One turn or mirror swaps these rows in pairs. Which row does each one swap with?
J_579: [ 19 -45  -1  -7  -6  44 -19  10  22  11 -40  25  -3  -1  20  20]
J_597: [ 11 -13  -8  18   4   6   6  30 -15   1 -20 -28  29 -14  -9  35]
J_374: [  5  30 -28 -20  -6 -18   5  -3  15  -3  -7  19   9   6  27   6]
J_421: [ 24 -47   8   4  11  38 -22   8  24   4 -39  22   3  -9  22  15]
J_233: [ -8  30  -1   2  10  16  -8  -7  32  -2  10 -17  18  23  -6  24]
J_576: [ -9 -49   5  -1  21   9  -4   6   3  16 -28  19 -25  -5  -3 -21]
J_857: [-18   3  -8  10   1  26  15 -12  33  18   7 -24  11  19  -2  -6]
J_949: [ 15 -42  21  -9  -8  39   3  16 -16  12  -2  15   8 -18  30  -1]
J_648: [-24  -1  -5  13  -5  22  19 -10  35  15   8 -19   9  12   3 -10]
J_88: [ -5 -11  37  -1  -2  15   9  39 -11   8  -2  -3  23 -19   4  48]
J_816: [  2   8   8  -1 -13 -18 -12  25  -6 -16 -29 -27 -26 -16  14  30]
J_666: [ -2 -15  37 -26   6  -8 -16   4  27 -10 -25  48  -2 -25   3  25]
J_388: [ 17  23 -12 -16 -18  25   1   6  -3  -8  -2  26  -9  14  41  10]
J_25: [ 11 -31  -5 -21 -12  12 -12  36   0  13 -23  44  17   1  19 -14]
J_422: [ 25  -5   4 -27 -29  13 -33   0  24  16   3   4  -2  -3 -40  19]
J_129: [ 12 -17 -12  29 -30  16 -10  29  29   3 -41  33  13  17  -6  25]
J_488: [ -4   1  20  -4  20  20 -36 -10  20  30 -15  35 -17 -11 -27  -1]
J_99: [ -7   3   3   8  -6  -7  -2  32  -3 -21 -19 -30 -22 -27   9  29]
J_246: [  7   2  -9  20 -10   8 -33  23   7  16 -44  39  25  14 -10  16]
J_976: [ -8  39   2  -9  18   5  -8  -4  35   0   5  -9  14  21 -10  22]
J_485: [  6 -32   9  20 -28  50   7  14  20   6 -41  34   9  -3  11  17]
J_514: [ -6  26 -26 -20   0  -1  12   2   5  -1   8  13  12  18  27  12]
J_654: [  5  17  -4   3 -17   7   0  30  -8  -7 -17  -7 -37 -45  -1   3]
J_975: [-21  -1  30 -18 -20  24 -37   4  30 -19 -24  10 -28 -14  -9  -9]
J_724: [ 28 -13   2 -17 -19  21 -50  -5  31  -4 -13 -17   5 -15 -18  10]
J_680: [ 14 -16   2  14   0  -1   5  37 -18   0 -19 -23  25 -14  -2  39]
J_911: [  1  -6  19   6   5  13 -32  -1  25  20  -4  38 -24 -21 -34   0]
J_405: [ 17 -24  -7  13   5  -3   8  26 -15  -6 -26 -27  22  -5   1  29]
J_482: [ -4 -19  38 -32  23  27 -13   5  34 -10 -16  38  -8 -11  14  20]
J_737: [ -5 -40  -2 -13  -2  -5 -13  -2  27  23 -35  10 -28  13  14 -17]
J_15: [  5  26 -17 -20  -9   0  20   0   1   5   3   7   2  21  36   4]
J_344: [-32  16  31   4   6  40   0   9  35  19 -10  18 -21 -13  -1 -17]
J_615: [-14  35  -5   0   6  16  -4 -12  36   4   8 -17  14  20  -6  12]
J_156: [ -5  16  14   6 -14  -5   8  30   1 -20 -21 -25 -23 -35   7  22]
J_792: [  1 -13  34  10   7  17   8  35  -9   3  -5  -6  27 -20  -1  48]
J_774: [ 12  -6  28 -12 -14  28 -24   8  25  36  17  18 -20 -12 -28  -2]

J_246 pairs with J_724
J_774 pairs with J_485
J_422 pairs with J_129
J_482 pairs with J_576

